In the rows, 128 means zero.
The same turns and mirrors carry the whole set onto itself, and each row onto the other rows of its family. Which rows share a family with each named row? Give them in list order.
These 32 rows form 4 families of 8 rows each.
j_507: [141 112 112 151 147 111 128 121]
j_142: [140 124 143 175 136 128 114 127]
j_213: [140 138 134 174 150 152 106 124]
j_159: [138 148 129 167 145 153 108 127]
j_790: [160 129 114 135 144 158 107 136]
j_783: [146 103 115 131 149 130 131 138]
j_974: [134 130 133 144 149 167 105 135]
j_932: [146 101 118 131 150 126 129 134]
j_895: [130 117 129 171 144 117 132 123]
j_756: [144 115 107 150 144 110 126 127]
j_428: [136 119  98 131 157 149 123 136]
j_559: [145  97 114 140 152 125 126 134]
j_724: [123 116 129 170 152 120 127 125]
j_753: [142 133 131 155 149 168 106 139]
j_77: [136 125 139 179 140 130 109 125]
j_238: [142 133 145 173 144 130 109 131]
j_684: [137 142 128 174 147 148 103 123]
j_885: [147 119 104 127 156 149 125 136]
j_56: [142 121  99 131 160 151 120 134]
j_978: [153 127 115 135 152 161 103 139]
j_970: [148 114 110 162 147 112 130 126]
j_489: [139 130 135 155 153 168 108 135]
j_518: [145 117 107 155 140 112 128 123]
j_654: [142 106 109 132 147 126 129 138]
j_651: [156 124 113 131 145 159 107 129]
j_299: [155 127 115 138 145 161 103 139]
j_938: [140 111  98 134 152 149 126 131]
j_478: [127 121 129 175 151 120 128 133]
j_843: [127 118 127 168 151 117 131 123]
j_63: [139 128 137 149 156 166 106 138]
j_597: [145 126 144 174 139 130 111 125]
j_35: [136 144 123 174 146 152 106 126]

Same family as j_756: j_142, j_783, j_684, j_56, j_489, j_299, j_843
Same family as j_77: j_507, j_213, j_895, j_753, j_885, j_978, j_654

The same turns and mirrors carry the whole set onto itself, and each row onto the other rows of its family. Which rows share a family with each named row? Give them in list order.
These 32 rows form 4 families of 8 rows each.
j_270: [128 127 118 128 121 125 147 120 129 121 141 111 115 137 144 111 135 108
 125 130 107]
j_631: [114 104 126 140 129 141 132 119 127 125 104 128 142 107 133 116 143 135
  92 131 120]
j_939: [131 143 110 127 137 132 107 112 131 130 150 137 103 149 131 114 129 125
 140 132 114]
j_337: [130 116 126 131 145 135 122 131 114 134 115 140 132 133 101 132 134 157
  97 148 134]
j_203: [125  98 130 133 137 128 134 136 112 115 113 122 147 117 117 131 144 140
 100 135 124]
j_36: [124 136 122 131 110 128 121 115 144 122 150 126 124 125 150 127 108 108
 129 115 124]
j_57: [124 113 131 138 106 138 109 118 138 117 121 131 140 112 137 146 135 149
 113 109 136]
j_316: [130 147 132 129 151 125 142 116 129 127 133 128 120 152 127 118 108 116
 120 150 115]
j_301: [130 130 132 121 114 117 116 111 140 119 150 127 120 139 143 132 137 113
 147 118 125]
j_699: [120 113 133 130 156 139 135 131 114 130 107 130 125 132 108 127 130 155
 103 147 135]
j_988: [143 123 127 132 101 113 109 111 140 117 147 125 128 132 140 129 126 109
 130 120 133]
j_468: [133 142 140 118 144 123 143 116 129 127 133 127 107 155 128 125 127 118
 134 143 121]
j_730: [115 108 138 133 123 132 102 110 137 124 114 144 147 108 132 137 147 141
 116 118 138]
j_26: [116  99 121 135 118 135  98 124 130 119 127 130 141 108 128 135 144 147
 121 114 141]
j_534: [118 121 146 130 153 135 129 117 126 132  95 144 134 125 117 131 134 147
 102 144 134]
j_347: [131 150 118 133 144 127 101 106 138 128 147 143 120 148 130 122 111 125
 138 136 121]
j_690: [128 152 128 129 144 132 135 118 134 131 137 134 108 146 133 121  97 118
 120 141 122]
j_321: [115  95 129 135 125 135 139 133 122 118 114 114 142 110 126 128 140 139
 103 128 132]
j_21: [128 147 122 130 143 130 101 114 138 121 146 140 114 137 142 127 103 118
 142 123 122]
j_391: [127 125 117 141 148 145  88 118 125 119 116 146 126 121 128 132 126 163
 120 122 123]
j_459: [145 137 112 135 142 122  90 114 126 119 142 140 110 144 129 117 119 121
 138 133 121]
j_943: [128 132 122 134 114 121 107 106 145 117 153 128 136 130 146 126 119 109
 139 118 120]
j_155: [142 119 126 136 129 115 142 125 122 108 129 110 124 131 140 112 123 100
 117 136 111]
j_371: [126 127 130 134 121 120 149 116 136 115 139 112 136 132 143 118 117 102
 118 131 112]
j_963: [148 141 136 128 140 118 133 118 125 127 128 131 109 156 118 122 112 119
 117 151 129]
j_911: [130 130 140 135 146 143 132 122 124 130 103 138 122 134 117 139 119 161
  99 141 133]
j_185: [118 121 116 140 146 145  94 110 129 134 113 154 130 119 122 119 139 154
 108 133 126]
j_241: [124 107 129 142 135 141 140 130 120 110 102 116 137 111 137 127 131 142
  99 125 114]
j_713: [129 110 119 132 144 132  88 127 118 123 124 147 139 123 111 136 142 155
 120 130 133]
j_287: [121 118 118 131 147 142  92 121 123 131 122 147 124 128 112 130 133 163
 121 133 140]
j_114: [124 135 133 131 137 126 148 126 133 115 133 117 123 129 148 121 106 101
 123 127 112]
j_239: [125 100 121 134 110 129 108 128 125 124 128 132 148 113 119 138 148 145
 106 122 136]

Same family as j_36: j_337, j_203, j_690, j_21, j_713, j_114, j_239
Same family as j_57: j_988, j_391, j_459, j_155, j_963, j_911, j_241
Same family as j_943: j_316, j_699, j_26, j_347, j_321, j_371, j_287

